A single turn carries every row of the set below to another of its rows. Some are shown first; where does it send the rows asked next?
K_47: [-13  13 -20  10  22   7  -3  13  24 -13  13 -36  47 -15  11  18 -11 -43
   7  -6  25   8   6  15]
K_92: [-23  26   4   8  19 -10   1  21  27 -19  25  -7  24   5   3  12  -5 -29
  -5  13   2  21   0  13]
K_572: [  2   9 -22  11  20   8  10   8  21 -26  26 -17  50 -23   3  16 -13 -50
   4 -13  13   7  15   8]
K_172: [  7  -4 -35  -1  -6  17  -3 -26  16 -16  20 -19  62 -12   1   9 -19 -33
  -5 -15  13 -10  28   0]
K_306: [  3  37  -3 -22 -20  13  13  -9   0 -11  38 -21  28 -16  -3   8 -29 -15
 -26  -2 -15  11  15  -6]
K_853: [  5  36  -5 -18 -10  17  17  -5   4 -11  43 -23  32 -28   1  10 -26 -23
 -22  -3 -11   8  14  -4]
K_399: [ -1   1 -27 -12 -32   1 -13 -27   3 -17   5 -14  47  20 -10   3 -27 -11
 -12 -11   0   2  26  -2]
K_288: [-12   3 -16  -7 -25   2  -9 -34   8 -25  15 -20  55  26 -18   0 -27  -7
 -14   9   7   3  22  10]
K_885: [  5  33  -6 -21 -17  18  14 -11   2 -10  41 -23  32 -22  -1   9 -28 -19
 -25  -3 -13   7  16  -6]
K_919: [ -8   1 -24   1  -1  20  -8 -32  31  -3  28 -15  58  -9   9   5  -6 -22
 -13   7  11 -16  21   1]
K_86: [-10  18  -9  -8 -19 -19  -8   7   2 -28   2  -9  24  30 -13   6 -27 -16
  -8  -8  -6  26  13   5]
K_782: [ -8  23  -6   5  13 -14   7  29  13 -33  16 -10  27   4  -6  15 -18 -40
   3  -9   2  30   6  11]
K_278: [-14   4 -26 -11 -23   4 -23 -22   9  -4  -4 -36  49  18   2   7 -24 -10
  -9  -6  15  -1  17   4]
K_126: [  1  40   0 -20 -15   9  16  -1   0 -12  39 -20  24 -16  -3   9 -28 -18
 -24  -1 -16  15  11  -4]
K_397: [-16   7 -15 -10 -25   3 -18 -31  18  -5  14 -10  41  23  -1   0 -14  -1
 -20  10   0  -4  20   0]
K_495: [-13  13 -12  12  25  12   4   1  36 -13  35 -12  47 -19  12  12   0 -39
  -4   9  13  -1   9  10]
K_232: [-19  22   2  11  16 -10  10  18  16 -40  25 -17  38   8 -15  11 -18 -34
   0  11   9  28   4  22]
K_942: [-22  17 -10  -9 -16 -13 -20   5   7 -13  -8 -30  29  30  -2   9 -24 -11
  -6  -2   8  20   7  11]
K_937: [ -9   9 -14  14  22  10  13  -2  25 -32  35 -23  60 -15  -7  11 -13 -42
   2   7  20   7  13  19]
K_472: [ -8   1 -32   1   0  17 -13 -17  21  -5   8 -40  61 -10  11  12 -16 -30
  -1  -8  25  -8  17   7]
K_633: [  2  39   0 -17  -8  13  18   1   3 -13  42 -21  26 -23  -1  10 -26 -23
 -22  -2 -13  14  11  -3]
K_283: [-25  23   2  -6 -12 -15 -12   1  16 -15  12  -4  21  31  -5   4 -13  -5
 -16  13  -7  19   7   8]
K_780: [-22  24  -6   5  11 -12  -7  28  16 -19   2 -31  29  10   3  16 -16 -31
   3  -2  13  26   0  17]
K_624: [ -4  -3 -24   4  -4  18   1 -34  20 -23  29 -25  71  -5  -9   4 -19 -26
  -7   6  18  -9  24  11]
K_282: [-21  18   1  -3 -13 -16  -4  -2   6 -35  14 -16  35  34 -22   3 -26 -10
 -10  12   1  26  10  17]

K_633 -> K_126
K_278 -> K_472
Where do these go?
K_86 -> K_399
K_283 -> K_397
K_288 -> K_624

